Each row has a name. Each question is about the rows just above it.

zefov: [-77.5 -59.0 -80.5 -52.7 -10.6  64.6]
rosu: [-64.6   7.8 -54.7 -27.2  24.7  -1.0]
Zev: [-57.0   9.1 -48.4 -20.6 -15.7  35.0]
Ran: [-14.8 -10.6 -12.6 -27.2  24.7  -0.9]
Los: [-18.6 -48.6 -28.0 -26.4 -33.1  38.8]
lelo: [ 55.9  23.2  54.5  17.1 -52.6 -17.5]
laku: [ 64.4   0.8  52.5   8.7 -81.3  -3.4]
kag: [-70.4 -46.2 -70.2 -47.1 -18.7  60.0]
Go on from [  9.1 -48.4] to the end of its row. -> [-20.6 -15.7  35.0]
After [-48.6 -28.0 -26.4], its row goes on with -> [-33.1  38.8]

tole: [ 19.1  47.1  17.7 -89.2  76.0 -44.4]
Mede: [ 18.8 -38.5   0.5  28.5 -25.4   7.7]
tikeg: [ 18.8 -38.6   0.5  28.5 -25.4   7.7]
The rest of the row after [ 18.8 -38.6   0.5  28.5]: -> [-25.4   7.7]
Go on from [ 47.1  17.7 -89.2  76.0] to the end of its row. -> [-44.4]
Go on from [ 18.8 -38.6   0.5] to the end of its row. -> [ 28.5 -25.4   7.7]

Ful: [-38.3 -21.8  21.6 -32.1  28.1  48.7  13.6  -3.7  49.3  11.2   0.3  58.7
  -1.4  21.1  50.8 -30.9 -12.9  78.1  -4.1  18.5  -2.1  56.6  -1.8  28.5
   0.8   8.3 -24.4  47.1  20.1 -69.9]
motem: [-57.3 -83.2  -9.8  -1.2 -13.2 -32.2  13.9  28.0 -48.3  10.2 -40.2  75.9
  18.1   5.1   3.2 -72.5 -43.9  47.4 -41.2   0.9   0.5 -22.5 -25.5 -23.7
  -9.4  10.0 -17.1  -9.6  26.1 -41.2]
gimog: [-45.6 -69.0  37.7 -25.1 -11.7  21.0  -4.8 -12.5   3.0  11.3 -39.6  74.2
   4.2  -5.4  45.2 -59.2 -19.4  79.9 -31.8  13.4  -5.1  25.4 -33.8  -2.2
  20.6  -0.1 -29.7 -39.6  20.9 -67.5]
Fedar: [-42.7 -59.8 -27.0  18.9  11.4 -31.8  16.3 -12.6  43.6  13.4 -22.2  70.4
   1.7  -2.6  49.6 -52.5 -18.9  80.4 -26.0  14.6  -5.5   1.2 -34.3   7.1
  20.0   1.0 -29.9 -38.5  20.0 -69.8]
dure: [-54.0 -57.9 -27.0  18.9  11.4 -31.8  16.2  38.0 -69.4  12.8 -36.1  60.0
  18.1  16.9 -12.9 -58.2 -54.6  22.7 -21.9  12.2  -5.7 -22.1  -8.8 -16.5
 -22.2  15.7 -12.3  44.8  24.9 -28.8]
Dov: [-56.7 -84.8  21.4 -19.2 -15.8  -4.5  -3.7   1.9   2.9  11.3 -39.6  78.0
  12.8  -6.1  30.3 -72.4 -23.7  74.5 -42.2  12.1  -5.7   1.1 -34.3 -21.6
  11.8   0.2 -27.4 -41.3  26.9 -59.3]
Go on from [-27.0  18.9  11.4 -31.8  16.2] to the end of its row. -> [ 38.0 -69.4  12.8 -36.1  60.0  18.1  16.9 -12.9 -58.2 -54.6  22.7 -21.9
  12.2  -5.7 -22.1  -8.8 -16.5 -22.2  15.7 -12.3  44.8  24.9 -28.8]
The rest of the row after [  2.9  11.3 -39.6]: -> [ 78.0  12.8  -6.1  30.3 -72.4 -23.7  74.5 -42.2  12.1  -5.7   1.1 -34.3
 -21.6  11.8   0.2 -27.4 -41.3  26.9 -59.3]
Go on from [  1.1 -34.3] to the end of its row. -> [-21.6  11.8   0.2 -27.4 -41.3  26.9 -59.3]
The rest of the row after [12.1 -5.7]: -> [  1.1 -34.3 -21.6  11.8   0.2 -27.4 -41.3  26.9 -59.3]

bolaf: [  3.0  22.9  -0.2  -0.7   0.3  -1.8  -0.4  -1.4  -1.0  -1.9   1.0  11.1
  -0.1 -37.0  84.1]
Kosaf: [  8.4  16.2  -0.3   7.7  33.8  66.2  68.5  26.0 -11.5  20.7   9.4  -1.1
   0.4 -36.9  84.1]
kad: [  3.1  22.9   2.5  12.5  47.9  71.5  57.3  10.8 -11.5  20.7   9.5   2.2
  -1.9 -37.0   2.4]
The rest of the row after [20.7  9.5]: -> [  2.2  -1.9 -37.0   2.4]
Go on from [ 3.1 22.9] to the end of its row. -> [  2.5  12.5  47.9  71.5  57.3  10.8 -11.5  20.7   9.5   2.2  -1.9 -37.0
   2.4]
After [ 3.0 22.9], its row goes on with -> [ -0.2  -0.7   0.3  -1.8  -0.4  -1.4  -1.0  -1.9   1.0  11.1  -0.1 -37.0
  84.1]
After [22.9 -0.2 -0.7  0.3 -1.8], its row goes on with -> [ -0.4  -1.4  -1.0  -1.9   1.0  11.1  -0.1 -37.0  84.1]
After [71.5 57.3 10.8], its row goes on with -> [-11.5  20.7   9.5   2.2  -1.9 -37.0   2.4]
The rest of the row after [47.9 71.5]: -> [ 57.3  10.8 -11.5  20.7   9.5   2.2  -1.9 -37.0   2.4]
After [ 8.4 16.2 -0.3  7.7], its row goes on with -> [ 33.8  66.2  68.5  26.0 -11.5  20.7   9.4  -1.1   0.4 -36.9  84.1]

Vud: [-88.9 -62.3  43.1 -12.2]
fogu: [-88.9 -62.3  43.0  36.2]
mezu: [-38.2  22.6 -46.1  49.5]
bof: [-88.9 -62.3  43.0 -12.2]
tubed: [-75.5  22.6 -46.1  49.4]
After [-75.5  22.6 -46.1], its row goes on with -> [49.4]
Whose row is [-88.9 -62.3  43.1 -12.2]? -> Vud
Which row holds [-88.9 -62.3  43.0  36.2]? -> fogu
After [-38.2  22.6 -46.1], its row goes on with -> [49.5]
The rest of the row after [-62.3  43.1]: -> [-12.2]
Whose row is [-75.5  22.6 -46.1  49.4]? -> tubed

kerez: [ 29.8 -14.1  45.6  26.8 -21.7 -13.4]
Bezor: [ 34.3 -14.0  39.3 -29.8  38.2 -11.4]
mazek: [-72.0 -39.5  22.3 -45.4  32.5  71.4]
fak: [-72.0 -14.2  45.6  26.8 -21.7 -13.4]
rel: [-16.5   3.8 -65.3 -29.8  38.1  55.7]
zoka: [-87.8   3.9 -65.3 -21.0  11.6  51.2]
zuv: [-63.2   3.8  22.3 -45.5  32.5  49.1]
Vapup: [ 27.6  -9.2  44.8  14.5 -14.3 -15.4]
After [-29.8  38.2], its row goes on with -> [-11.4]
The rest of the row after [-29.8  38.1]: -> [55.7]
The rest of the row after [ 29.8 -14.1  45.6  26.8 -21.7]: -> [-13.4]
The rest of the row after [  3.8 -65.3]: -> [-29.8  38.1  55.7]
After [-72.0 -39.5], its row goes on with -> [ 22.3 -45.4  32.5  71.4]
Go on from [ 22.3 -45.4  32.5] to the end of its row. -> [71.4]

